Rotation paths and how fast each direction turns (degrees per step)
Each turn is a multiple of 5 degrees from 10 to 175, or 0.
Each row of a path follows its step; steps can be skipped.
Rotation 1:
step 0: 149  835  324  -165  35  -241  -86  -35  33  -100  -31  -192  163  -100  442  -156  -82  -474  442  85  107  213  -351  279  -113  -227  45  355  217  332  -96  -303  24  -5  73  83  38  347  -196  -96  -12  226  176  267  -53  75
step 1: 301  50  -136  379  -280  -278  -38  -244  52  279  -163  -171  -281  -49  -140  -5  167  348  74  204  180  171  298  -221  -223  -92  82  -99  462  -151  135  -136  106  297  -171  261  119  253  -137  292  -28  187  -406  258  -224  779
step 2: -46  -57  -384  394  -352  -325  256  19  -113  206  -37  212  365  451  188  471  -238  -159  -139  -41  -116  -87  -61  182  -408  315  178  -221  -60  -419  44  567  -187  -94  236  -229  -238  203  372  -84  -68  194  -93  1  -64  67
step 3: -615  435  -272  -260  349  -140  91  -206  -4  269  -250  -79  -235  -118  222  -61  -97  -121  270  -32  -260  -51  -163  215  -468  -80  -169  266  -593  -129  212  -219  172  -57  -153  -351  4  -173  45  -81  198  97  -128  -506  234  57
step 4: -85  415  -122  -38  -221  -168  48  -404  -197  -325  337  -137  73  -531  57  78  290  -252  48  25  9  -397  155  300  236  -124  -45  49  185  86  -333  -469  153  -433  36  216  207  64  -173  -385  -257  -35  -349  124  -114  374
step 6: -258  271  38  21  104  97  -172  152  -76  50  -123  -11  153  427  -200  152  -279  153  377  33  -110  211  -280  358  -543  -44  -72  -459  92  -691  90  -20  -8  110  74  -206  -352  106  -196  62  159  30  81  429  -235  426
step 7: -194  135  -253  -513  -70  -583  115  -363  -146  122  73  173  -431  172  165  235  234  -45  -324  152  -57  45  74  125  -467  -155  -304  -156  -473  -12  274  48  332  -133  -192  50  99  137  283  126  -490  -80  -203  270  111  49
step 9: -154  -58  -268  57  2  -127  17  -260  15  11  -21  -383  273  -187  -421  -50  -347  275  142  26  225  -472  222  141  59  -192  -82  77  580  -464  310  -164  340  -20  53  -241  325  -5  -219  -93  514  188  -192  -31  347  -5
step 10: -142  57  59  -269  -155  50  295  -136  -9  43  318  354  275  294  -549  -91  195  -132  148  102  199  -205  1  446  -223  -359  154  -465  49  -292  -180  -112  -348  -341  -7  -324  -417  342  171  156  -205  -368  -6  -117  29  123
Speeds:
144  67  49  75  -90  53  8  -43  35  30  27  37  -131  22  -63  -169  71  -41  100  16  72  12  -141  64  -72  -54  73  20  -111  -2  29  42  -21  69  -81  -64  42  22  62  -12  -27  53  129  -160  -8  -47
145
-44  24  -18  67  -103  28  -91  -109  -133  -8  66  96  2  -52  161  -7  62  -65  -66  -20  128  62  14  -53  53  -94  28  74  -31  76  178  -64  -32  -29  -36  44  -65  -51  -164  72  -33  -59  12  15  -36  17
100
-62  38  51  45  124  11  -58  29  46  -93  -87  -53  16  -134  59  -38  -107  32  -40  -97  17  69  -22  -16  -111  -72  24  131  14  -46  82  -16  -115  -18  -21  -164  48  -31  80  -69  109  17  126  119  -15  24
125
-33  -36  -22  41  -91  -49  -122  62  -53  26  -76  52  103  78  -130  -48  -70  98  14  65  51  167  80  58  53  -29  100  40  40  -105  80  67  19  -44  -1  77  -45  55  101  -87  56  -141  -6  -96  0  50
90
-24  7  47  -92  -18  70  -67  98  -73  -26  45  -147  77  15  47  20  -49  -3  166  -9  49  85  -91  80  -4  32  22  85  -24  6  24  92  86  3  -41  -12  -62  -111  -34  128  111  154  -142  -21  47  -48
125
52  52  28  52  10  40  126  50  -7  -166  39  56  111  125  56  32  -31  119  52  -106  -51  -73  68  -100  -146  17  78  12  -4  -86  72  -79  133  -50  -9  15  7  -13  -35  95  -35  -54  80  -102  43  -22
100
116  -9  -37  -30  -115  110  -25  -68  -5  3  14  36  -3  -203  23  -14  -132  128  54  -4  42  -42  34  -131  -62  97  159  -26  -4  95  -23  44  39  61  -10  75  20  37  37  -110  -27  27  -92  95  31  15
100
Rotation 2:
step 0: 162  39  -60  -308  32  -188  -122  -320  -213  0  -66  626  217  -424  288  307  22  -232  64  -339  -133  -177  274  228  -62  -202  -227  266  -328  242  210  -279  124  136  455  -575  128  -216  194  -287  396  139  146  -97  187  -382
step 1: -317  96  -138  -72  650  -141  -332  -569  373  380  27  124  205  -285  63  -339  -307  -213  271  -99  317  489  -43  -122  532  -127  -275  -77  -29  -118  361  -150  -81  -147  -4  303  57  -123  133  -112  -89  -190  -126  -307  -150  217
step 3: -190  -249  45  3  120  249  140  147  312  241  61  127  -195  -233  816  55  -399  -64  -329  -134  -462  -149  -118  -25  -583  -41  252  -214  311  -61  2  110  -407  -61  518  -320  -57  44  -176  -225  268  57  -115  229  -387  94
step 4: -62  -56  16  71  208  84  -256  87  211  -46  360  -112  156  19  243  -153  -139  379  -101  -4  226  6  -267  556  326  -76  156  -83  -22  340  -349  132  -43  141  79  -141  396  -49  484  -573  496  -248  651  -343  47  -153
step 6: -328  267  206  -202  79  -44  112  -48  -165  310  -395  -22  -332  27  48  -210  6  -565  -131  60  -288  -42  -88  327  221  -251  -304  -83  52  381  592  -333  251  27  259  107  -583  -335  163  -178  177  335  149  132  -374  -33
step 7: -47  -104  195  113  369  -509  159  -50  311  44  10  389  -238  483  130  -404  -197  83  423  230  156  24  204  256  -205  252  262  -116  181  -18  415  86  -2  -330  156  -579  -140  36  142  -194  41  -276  -113  -418  3  431
step 8: -368  210  -116  218  -205  -180  -146  -109  363  -103  547  298  585  -295  95  -90  -381  216  -321  -64  -225  -439  277  1  -204  334  -26  649  311  111  -25  -69  80  -138  190  183  -285  106  143  -229  311  113  16  -110  208  5
step 9: -126  -624  -322  109  295  503  -114  129  400  46  64  -32  217  -487  -95  -161  -280  -130  2  -455  345  -159  -405  400  -80  -329  -142  -277  -39  78  350  22  183  -50  244  83  -167  -272  -304  -92  332  -102  -43  239  182  -253
step 11: -335  309  82  287  -38  -107  -276  -248  389  191  -340  86  -222  408  275  220  -224  11  -13  282  -39  -80  146  56  -398  -10  -683  121  -282  -224  -121  711  -25  237  235  72  -372  -179  -57  -189  217  -97  104  -5  -343  298
Speeds:
-27  -27  -162  -1  -58  91  -71  109  -103  108  51  75  60  -41  -47  -54  -87  -159  -15  -105  68  98  -1  41  52  7  -18  111  -26  -8  -53  -41  5  65  -75  -2  105  -32  30  52  104  -63  -38  -90  99  -90
85
-36  -120  38  -17  -79  122  -95  -21  -63  -107  0  -29  34  46  1  40  -6  8  -4  -109  -45  19  -128  -28  -12  -69  68  -5  76  -200  -27  100  -54  1  -28  53  -2  45  -27  -28  153  -35  153  38  -78  117
55
83  -44  -85  103  -9  -96  -130  112  112  -91  -19  109  -24  59  -130  -67  52  -21  47  -52  30  -110  114  77  -91  -44  -84  41  -24  36  69  30  -18  18  -92  102  -49  60  -17  71  46  12  6  140  -47  25
25
40  57  -71  84  -14  159  32  1  4  -46  -49  -51  -43  -26  28  -123  19  71  -221  -47  77  62  128  -76  -74  -10  50  -105  -56  112  -41  133  -9  -46  17  13  3  -50  -12  -34  8  -96  104  56  37  -54
60
-104  -11  9  8  5  -2  53  49  70  -98  -20  31  -140  -135  -11  20  95  -18  57  95  9  29  73  -50  44  -78  40  27  47  -100  -175  25  38  -31  -38  58  -155  -70  -39  -24  149  47  -96  -26  65  -119
115
Rotation 3:
step 0: -279  165  112  -20  316  453  13  136  -109  246  -132  234  -71  -246  278  -25  109  -204  24  -295  182  -47  -287  -464  264  -795  -224  -259  256  234  -103  -224  -204  230  -12  -84  92  13  360  336  -227  29  282  -23  282  150
step 1: -215  -116  -99  166  203  361  467  72  -64  296  -394  510  -271  40  232  233  105  -365  26  -141  104  -233  62  -246  92  44  35  366  118  293  14  -599  -411  258  30  -109  -75  51  95  97  204  -217  -88  356  380  -112
step 2: -268  -179  26  206  -103  -105  -73  -104  194  368  -133  298  -485  332  431  612  -208  -51  -92  63  484  -43  238  237  152  52  -69  363  13  343  -177  -36  305  358  175  -132  136  -19  -115  -106  10  -215  -76  116  444  169
step 3: -119  157  14  225  111  -633  -117  30  91  548  -461  55  -399  152  232  157  -466  352  126  238  190  -56  -18  -54  387  -299  33  -32  121  -200  -244  -4  86  98  368  265  63  286  161  162  -230  -236  -200  -50  37  307
step 5: -407  -61  -196  -343  543  52  -63  -161  -565  248  -243  423  -209  188  -130  -290  209  273  -118  -276  248  44  -75  286  283  -39  -1  146  113  -45  170  361  -10  -199  -49  -289  -181  -111  61  -170  492  3  -155  -91  219  365
step 6: 25  -346  -307  125  81  -200  19  -226  -304  307  -204  375  158  123  -122  12  -295  271  227  -238  272  69  -233  -122  -33  260  -484  109  220  -236  -4  47  -232  270  271  -109  -269  -443  -188  -383  357  181  -419  -277  -33  214
step 7: 421  -129  33  -111  -12  -169  151  312  34  286  125  243  -170  209  180  -31  -193  -76  48  289  338  -165  -284  240  111  -58  -695  -208  182  -372  405  215  -224  -27  245  -35  209  -396  -316  -357  -147  -56  -268  -386  56  -134
step 8: -103  62  198  28  -86  110  305  487  -273  -126  -1  506  -383  -213  -27  -197  16  -234  -43  38  109  176  -50  498  146  -329  -346  -532  -46  -522  -3  41  -262  -71  285  125  227  56  61  -362  -150  264  55  -19  -211  325
step 10: -229  -158  44  123  55  220  228  -206  -429  196  -372  334  -118  292  -122  73  29  -363  -126  193  233  114  -375  130  -603  145  135  -323  119  336  196  -75  -366  112  301  156  -130  -293  -175  126  -291  -184  113  156  473  -257
Speeds:
-42  64  -80  90  -37  59  -50  39  -64  -135  11  -4  15  -139  21  -56  10  98  -32  27  3  -64  -28  -38  85  42  -76  -9  17  -48  127  28  23  -156  181  -14  -62  -81  -198  -34  61  38  13  -65  -23  16
35
-10  -1  -115  63  20  -56  170  -56  125  -22  85  5  -74  -85  -5  38  16  118  -98  57  -4  59  47  61  -1  -124  2  73  -69  16  17  -148  -65  -30  -47  -35  55  -51  -29  -109  -152  84  -105  23  40  30
60
121  -36  104  22  20  -9  39  57  -8  -11  -58  -114  -72  -78  -88  8  73  52  72  55  55  19  115  -10  85  -102  -4  -177  -160  -136  -49  4  96  12  65  -55  61  122  -8  24  -35  -45  26  -92  27  16
80
16  -7  -53  -28  83  126  -54  96  52  31  10  6  -91  -137  -58  -168  -85  -4  -196  13  -87  71  -105  5  67  23  39  -35  38  65  -107  4  71  -11  10  90  7  70  123  -80  -29  -32  38  -68  -42  -10
80
190  -31  -47  -18  -45  22  163  19  13  -47  -17  21  141  15  56  5  -53  -64  -153  -28  11  -53  -7  102  -62  -5  0  132  8  -59  -5  17  110  -48  75  -85  -29  12  32  101  14  -125  -24  -82  113  -76
135
-158  72  -1  129  -105  -70  -87  0  -90  -70  96  -74  -30  20  -19  -60  -13  -116  -47  -93  115  43  18  99  14  -118  23  46  24  -58  -62  68  56  22  8  -74  -87  49  122  -14  -14  118  -43  -66  79  51
125
